(in the rows, 128 means zero)
One turn moves each row of this set onto another row. After a few examples, where does it send each row asked below?
bolur: [115 128 135 126 117 124 112 127 100 125 130 131]
romo: [137 129 147 139 123 129 127 118  96 137 125 110]
Guf: [137 153 152 130 116 124 115 112 132 111  96 129]
rego: [134 100 142 124 106 120 109  84 130 175  86 126]
bativ: [141 106 146  77 130 135 112 128 164 152 110 116]
tuz: [165 111 141 109 121 138 108 102 137 194 117 130]
Rosol: [127 126 136  95  97 122 132  88 138 130 136 121]
tadap: [117 127 129 119 145 121 107 126 122 118 125 148]
Vazil: [159 108 139 126 121 137 102 112 134 115 143 127]
Pusor: [154 128 148 141 153 128 128 111 117 137 118 113]
kekas: [151 142 147 105 138 130 109 140 127 170  99 100]
pef: [126 104 132  95 116 141 118 126 160 136 143 125]
zum: [117 136 142  76 111 128 121 105 161 153 125 125]
muzi: [142 112 138 155 122 144  97 123 141 137 130 132]
fezan: [149 122 140 100 119 113  95 124  97 155  88 111]
Suded: [146 131 139  66 120 119 103 109 137 154  99 149]
Pamub: [134 127 144 121 102 114 134  76 127 140  91 121]
runi: [169 111 137  80 134 126 104  99 144 167 113 142]
sel: [139 118 122 100 118 103  85  94 102 152 114 139]
vut: [141 127 137 129 167 124 116 117 132 124 118 138]
soz: [129 140 145 157 119 136 107 123 139 135 101 133]
pevi: [151  83 145 105 127 132 104 115 144 166  86 116]
fama: [154 133 147 111 117 124 113 105 129  99 121 124]
vul: [113 132 140 105  96 118 120  78 141 168 110 130]
nuv: [137 106 144 137 126 126 121 106 142 151  67 125]
pamul: [126 144 142  85  99 124 107 118 128 172  93 142]
fof: [139 132 144 111 100 136 110 114 128 197 105 130]
sitib: [132  93 136 121 134 143 110 138 162 149  99 127]
sateg: [141 150 134 110 150 130 108 120 151 176 131 121]
sakep: [133 136 117 107 138 113  93  91 135 164 140 146]

bolur moves to vut
runi moves to fof
kekas moves to sel
Now these:
Vazil moves to soz
sitib moves to Pamub
zum moves to pevi

